In the data rows, 128 means zero.
Every row has a hidden score. In each pair, how much higher is the second row's than the first's? 7 means about the same, 15 much higher and 0 much lower.
[152 106 109 156  94 165 132 101]
[148 108 102 158  89 164 144 103] ~ 12
[148 116  79 163  74 158 136  93]
[145 113  77 159  77 161 140 101] ~ 10
[149 118  97 162  85 161 141 102]
[150 108  80 164  82 158 140  98] ~ 10
[150 121  72 159  72 158 147 102]
[144 116  75 163  71 156 146  93] ~ 5
[137 119  77 168  77 153 145  92]
[120 119  78 168  85 153 136  90] ~ 9
[117 128  81 170  87 151 141  93]
[ 77 130  98 176 107 132 120  92] ~ 6
[ 48 134 110 163 131 109 107  92]
[ 52 128 112 167 126 113 106  94] ~ 5
[ 44 132 114 158 138 101  99  99]
[ 40 133 109 157 138  99 105  99] ~ 10
[ 40 135 107 151 148  85 107  98]
[ 41 134 102 140 154  71 103 101] ~ 8
[ 43 138 100 158 138  91 105  92]
[ 47 137  93 152 156  84 115  90] ~ 10
[ 59 146  84 161 154  93 123  92]
[ 53 139  83 150 165  85 121  95] ~ 8
[ 69 141  76 165 157 101 135  91]
[ 70 145  78 119 182  59 131 103] ~ 6
[ 76 131  97 173 115 134 125  92]
[146 116  71 162  72 155 148  92] ~ 3
[144 115  73 163  76 156 150  97]
[149 118  77 162  76 158 139  92] ~ 3
[148 114  96 163  99 161 134  93]
[155 112 107 161  92 162 138 107] ~ 4
[152 103 133 142 125 164 122 112]
[150 106 147 141 126 157 114 112] ~ 2
[147  98 150 137 138 154 116 132]
[152  99 159 126 134 152 116 138] ~ 4
[136 103 166 126 144 141 107 147]
[147 101 160 124 137 147 107 152] ~ 7
[148  96 167 118 139 140 110 157]
[145  89 170 112 140 134 103 162] ~ 5
[155  88 169 110 138 133 104 167]
[154  91 168 107 135 134 111 175] ~ 10
[145  97 171 109 137 130 109 177]
[146  93 169 107 142 131 102 172] ~ 6
[137  94 171 115 136 130 106 173]
[141 100 171 109 146 130 109 169] ~ 7
[152 100 171 107 135 133 110 171]
[142  98 171 105 142 131 104 169] ~ 8
[137 108 172 110 134 131 112 176]
[142 113 175 109 137 129 109 167] ~ 4
[150  96 164 119 142 144 109 148]
[153  92 165 117 147 143 106 134] ~ 4
[157 105 137 143 118 162 121 115]
[151 106 109 155 105 165 131  97] ~ 15
[141 112 101 163  94 162 137  98]
[152 104 105 154 109 166 130 104] ~ 4
[154  98 162 109 131 146 111 165]
[155  92 162 116 129 138 116 183] ~ 9
[124 100 172 118 144 125 109 174]
[ 97 121 160 112 176  99 104 171] ~ 15
[128 162 167  78 153  94 133 160]
[136 172 164  71 144  95 139 156] ~ 7
[139 172 168  71 135  98 138 154]
[135 176 160  70 146  93 141 160] ~ 12
[145 174 159  65 143  93 143 155]
[139 169 159  70 155  88 137 160] ~ 8
[135 172 155  70 159  85 140 157]
[132 169 147  66 166  75 136 151] ~ 8
[145 178 158  63 139  89 146 151]
[153 177 164  67 126  99 144 154] ~ 4
[138 179 150  64 155  81 142 148]
[157 176 164  64 122 101 143 150] ~ 0
[156 177 164  62 117 102 146 149]
[148 179 151  59 142  85 147 149] ~ 13
[133 171 145  65 162  73 143 154]
[120 139 166  92 168  94 120 174] ~ 1
[ 92 110 165 130 154 123  98 146]
[135 104 136 153 124 158 119 115] ~ 7
[150 101 142 142 121 161 121 114]
[153  99 127 147 115 164 127  98] ~ 9
[149 110 120 154 110 164 131  99]
[152 107 108 159  99 163 138 103] ~ 11
[153 114 122 152 104 164 133 123]
[158 112 105 159  93 163 135 112] ~ 9
[157 109 103 152 101 167 132 123]
[149 109 102 160  94 164 136 119] ~ 8
[151 108  99 160  98 163 141 111]
[157  91 168 114 138 143 112 138] ~ 0
[153  85 162 111 135 140 114 176]
[155  89 166 106 136 134 115 179] ~ 6
[155  95 163 112 131 139 111 177]
[156  93 170 104 127 131 116 181] ~ 5
[160 105 169 101 125 131 119 183]
[155 103 170 103 125 134 119 180] ~ 7
[157 114 171  96 123 133 124 178]
[164 138 173  84 117 125 129 168] ~ 6
